A single turn carries every row of the set below to another of its rows. Some are shown first; where does it send the rows asked next?
reg: [1.623,1.000,0.953,-2.133,0.869,1.093,-0.160,0.690,-1.367,-0.355,0.463,0.215,1.092,0.179]
vazi: [-0.592,-1.146,-1.695,0.095,0.535,0.598,-1.721,1.070,1.030,-0.740,0.462,-0.263,0.112,-1.006]
tid: [0.055,-0.125,-1.724,0.310,-0.420,0.957,-0.746,0.722,1.424,0.047,0.036,-0.728,-0.308,-0.062]
Noleb: [1.843,-1.842,0.470,0.348,0.912,-0.079,0.443,-0.203,1.619,-0.892,0.596,0.053,1.376,-0.166]
golag: [1.035,0.596,0.836,-2.572,1.349,0.744,-0.361,0.912,-1.531,-0.551,0.843,0.398,1.158,-0.154]
fif: [-0.975,-1.356,-1.591,0.147,0.864,0.526,-1.201,0.289,0.998,-1.144,0.547,-0.423,0.363,-1.242]
dinun: [1.219,-1.345,0.562,-0.197,0.858,-0.753,1.010,0.418,1.776,0.411,1.161,0.263,1.278,0.529]
mibud: [0.168,-2.054,-0.273,-1.163,1.572,-0.536,-0.692,0.378,2.311,-0.945,1.208,0.453,1.363,-0.090]
lipo: [-0.512,-1.118,-1.912,-0.051,0.423,0.754,-1.390,0.772,1.022,-1.061,0.326,-0.538,-0.176,-0.999]
dev: [0.742,-2.276,0.365,-0.530,1.643,-0.905,0.338,0.392,1.365,-0.716,1.379,0.396,1.422,-0.417]
vazo: [2.206,-1.572,0.232,-0.285,0.313,-0.060,-0.219,0.295,2.142,-1.295,-0.081,0.433,0.675,-0.380]
Vifo: [-0.005,0.764,1.098,-2.600,2.325,0.227,-0.144,0.150,-0.490,-1.027,-0.171,-0.525,1.078,0.410]
fev: [-0.904,-0.433,-1.556,-0.225,0.234,0.145,-1.090,1.527,1.316,0.661,0.828,-0.118,0.014,-0.174]
Vobin: [1.384,-0.748,1.218,-1.328,2.032,0.860,-0.841,-0.503,-0.707,-1.991,-0.150,-0.475,0.550,-0.314]
vude: [1.545,0.492,0.827,-2.100,1.195,1.219,-0.545,0.534,-1.559,-1.137,0.360,0.209,1.161,-0.355]
tezad: [-0.098,-0.330,1.262,-2.586,2.410,-0.438,-0.153,0.678,-0.620,-0.127,1.069,-0.003,0.418,0.397]
geb: [0.122,-0.397,-1.507,0.476,-0.940,1.088,-0.563,0.785,1.219,-0.371,0.581,-0.428,-0.152,-0.561]
rul: [1.098,0.486,0.905,-0.815,1.162,0.910,0.263,-0.158,-1.223,0.090,-0.803,-0.568,-0.037,1.004]
zona: [0.954,0.240,0.564,-1.797,0.324,1.328,-0.237,0.098,-1.289,-1.834,-0.028,-0.175,1.448,-1.315]
pog: [0.730,-0.926,-0.050,-0.793,0.653,-0.361,0.067,0.430,2.793,0.427,0.953,0.276,1.221,1.036]
Pes: [1.654,0.810,1.525,-1.198,0.962,0.728,0.307,-0.140,-0.091,0.278,-0.141,-0.528,0.301,1.278]
betab: [0.948,1.407,0.791,-1.864,-0.355,1.039,0.645,0.467,-0.868,-0.022,0.116,-0.131,1.255,-0.104]
zopav: [1.388,-0.867,0.353,-0.985,0.280,-0.854,0.468,1.066,2.327,0.428,0.631,0.704,0.530,0.457]
tumu: [-0.332,-0.061,0.734,-1.936,2.116,-0.064,0.106,0.629,-1.516,0.278,0.186,-0.147,0.003,0.618]
baga: [0.581,0.735,1.135,-2.127,2.069,0.721,-0.305,-0.311,-0.439,-1.546,-0.633,-0.708,1.141,0.265]
lef: [-0.294,0.427,0.554,-2.797,0.799,0.249,0.189,1.000,-1.315,-0.562,0.950,0.255,1.406,-0.894]
Biper: [0.996,1.030,0.326,-2.720,-0.182,0.668,1.066,-0.030,-0.082,-0.231,0.474,-0.984,1.228,0.390]
bugo: [0.799,-2.096,0.066,-1.407,1.280,-1.044,-0.331,1.061,1.829,-1.047,0.912,0.888,0.712,-0.733]
vev: [1.291,0.024,0.142,-2.418,0.299,1.140,0.192,-0.575,-0.439,-2.046,0.092,-1.099,1.411,-0.725]
roda: [1.497,-1.487,-0.126,-0.146,0.672,0.387,-0.593,-0.317,2.610,-1.172,0.252,0.055,1.349,0.270]
pib: [-1.106,-0.499,-1.832,-0.602,0.310,0.139,-0.792,1.379,1.216,0.358,0.857,-0.346,-0.286,-0.259]
lusin: [0.523,-0.696,0.664,-1.190,2.130,0.742,-0.584,-0.189,-1.700,-1.372,-0.558,-0.432,0.132,-0.191]
Rere: [-0.624,-1.205,-1.671,-0.122,-0.113,0.664,-1.006,1.035,0.853,-1.025,1.069,-0.199,-0.046,-1.294]
mek: [0.552,1.221,1.214,-2.209,1.766,0.531,0.095,-0.078,-0.257,-0.692,-0.481,-0.686,1.071,0.867]
guki: [-1.407,-0.401,-1.415,-0.283,0.487,-0.092,-0.308,0.954,1.356,0.799,1.109,-0.215,0.183,-0.130]
Gon: [0.183,-0.295,-1.502,0.649,-0.346,0.972,-1.207,0.871,1.417,0.055,0.040,-0.444,0.017,-0.228]
Lagiv: [-0.064,-0.033,0.085,-3.514,0.956,0.060,0.446,0.341,-0.566,-1.113,1.153,-0.675,1.366,-0.610]
Ronut: [-0.810,-0.463,-1.545,-0.291,-0.443,0.311,-0.373,1.446,1.150,0.285,1.357,-0.114,-0.175,-0.440]
zefab: [0.040,-0.144,-1.327,0.885,-0.325,1.041,-0.477,0.000,1.508,0.015,-0.057,-0.693,0.210,-0.129]

tezad moves to Vobin
dinun moves to dev
bugo moves to vazo
Now find these:
zona moves to betab
Gon moves to fev
mek moves to Vifo
fif moves to zefab
roda moves to pog
pib moves to lipo
Ronut moves to Rere
reg moves to golag
tumu moves to lusin
Lagiv moves to vev

